In the rows, 128 means zero.
One turn moves each row of this set onto another row. After a few examples, where does it send each row asked below?
K_254: [116 132 125 156 147 111 134 129  99 137 121 108 158 108 129 152 163  98
 100 157 101 113 143  98 120 102 126 128]
K_933: [127 115 130 130 111 142 122 134  93 122 110 101 131 136 138 141 176 109
  91 139 112 137 173 112  95 122 112  99]
K_423: [138 115 124 159 121 120 108 147 117 161  97 103 153 125 116 136 174 144
  93 135 118  97 159 103 114 147 105  95]
K_536: [121 120 124 137 146 104 130 120 131 111 143 113 119 117 121 106 124 133
 162 103 114 129  87 166 145 145 130  96]
K_554: [119 128 130 116 157 138  94 132 119 135 127 147 113 173 156 148 146 170
 136  90 129  90 148 100 131 115 154 103]
K_227: [127 121 149 107 138  99 125 141 124 117 148 115 118 110 130 134 132 118
 162 118  83 135 122 172 125 164 102 101]
K_490: [118 126 119 124 150 146 157 192 124 115 161  97 133 135 131 137 111 124
 109 133 126 127 110 125 112 134 152 139]
K_196: [115 109 107 147 119  91  90 132 143 146 144 134 142  91 126 128 166 162
  77 124 127 140 127 124 155 119  89  95]
K_890: [140 119 124 170 124 104  91 143 137 163 109 120 153 113 112 129 177 164
  96 124 138 110 150 113 115 142 107  90]
K_696: [123 136 142  95 135 130  89 140 113 143 135 150 109 158 155 158 138 166
 148  87 122  89 169  97 129 127 129 111]
K_171: [119 147 134 122 154 129 119 192 137 115 175 147 129 100 113 156 124 141
 114 136 151 150 138 159 126 145 124 124]
K_958: [152 134 128 111 152 124 147 117 142 114 162 107 150 126 137 108 131 113
 145 111  92 126 106 151 132 165 114 118]
K_95: [117 116 110 121 141 133 123 112 107 101 100 140 103 166 157 122 145 153
 115 111 146 126 137 118 116 104 156  80]
K_16: [111 151 114 127 125 141 138 180 110 113 159 131 118 102 103 135 100 133
 130 123 164 127 124 135 149 137 125 136]
K_202: [ 98 158  93 116 144 127 117 131 139 105 132 143 111 155 178 141 166 155
 125 108 126  93 114 120 126  97 154 116]
K_416: [130 131 137  77  89 113 110 132 101 115 120 154  94 132 153 137 134 149
 137 103 133 125 181 113 113 131 104 103]
K_523: [159 143 126  89 142 131 117 109 152 111 149 162 142 148 166 120 160 159
  99 104 139 140 163 118 101 133 126 108]
K_88: [120 130 140 117 148 115 126 204 151 125 183 127 130 114 127 150 123 147
 113 127 129 150 126 148 100 143 134 129]
K_240: [108 134 124 124 111 118 138 192 125 125 169 117 112 109 117 130  93 145
 136 110 150 129 112 130 126 133 136 141]
K_225: [137 138 144  83 134  79 119 145 111 114 124 161 111 119 163 170 121 147
 143 136  94 103 157 112 132 111 115 121]
K_830: [125 116  94 133  97 119 121 124 119 143 135 108 152 101 132 115 150 135
  83 125 118 115 133  93 167 125  79 120]
K_208: [127 131 116 125 161  83 121 123 119 107 113 161 111 133 159 144 118 165
 133 129 127 101 112 115 148  88 155 106]
K_42: [123 172 110  83 132 123 112 138 158 114 161 155 129 138 184 150 171 153
 121 104 112 102 146 119 114 120 123 134]
K_709: [124 118 117 113 143 121 154 134 149 132 160 111 172 135 136  95 113 118
 139 118 103 129 112 145 132 163 127 126]
K_817: [ 92 159 112  90 105 111 105 151 120 112 131 147  89 132 174 159 158 151
 147 105 114  91 145 122 122 108 122 122]
K_984: [125 120 128 157 122 107  88 124 138 129 133 140 129 112 126 126 180 155
  92 116 153 164 152 140  99 111 125  82]
K_293: [148 129 117 159 104 117 107 136 127 164 107 111 155 113 111 118 163 156
 103 119 140  96 152  95 125 145  98 109]
K_535: [ 93 103 119 135 134  94 133 142 137 132 145 121 138 123 122 101 109 137
 159 113 120 136 103 161 139 147 138 102]
K_453: [116 141 117 126 163 161 148 184 114 106 154 117 136 128 121 151 123 114
 103 149 135 130 128 139 129 141 139 129]
K_441: [169 152 123  94 164 104 134 117 148 113 146 161 150 133 171 138 127 154
 119 126 113 104 131  99 137 111 132 136]
K_376: [138 141 135 100 157 140  91 129 138 141 149 157 133 165 163 148 149 171
 130  84 126  93 162  97 123 128 138 116]
K_966: [112  96 110 135 130 114 111 141 116 136 125 108 147 111 142 146 175 128
  66 151  91 129 141 114 144 124  88  93]
K_231: [104 105 142 102 133  96 133 160 134 134 153 119 147 120 134 127 121 118
 152 129  83 141 136 163 117 167 113 107]
K_98: [124 151 120 155 104  91 121 118 112 151 140 129 150  78 110 130 140 123
 124 123 138 112 140  92 143 103 108 146]
K_887: [149 141 114 135  80 136 122 107 119 132 138 120 142 112 126  99 149 134
 105 100 159 133 158  97 123 122 105 127]
K_126: [120 140 137 160 150  75  99 133 139 148 149 145 157  82 120 153 173 136
 101 140 123 139 142 123 115 105 120 117]

K_709 moves to K_88
K_423 moves to K_696
K_95 moves to K_933
Now these:
K_202 moves to K_966
K_98 moves to K_441
K_958 moves to K_171

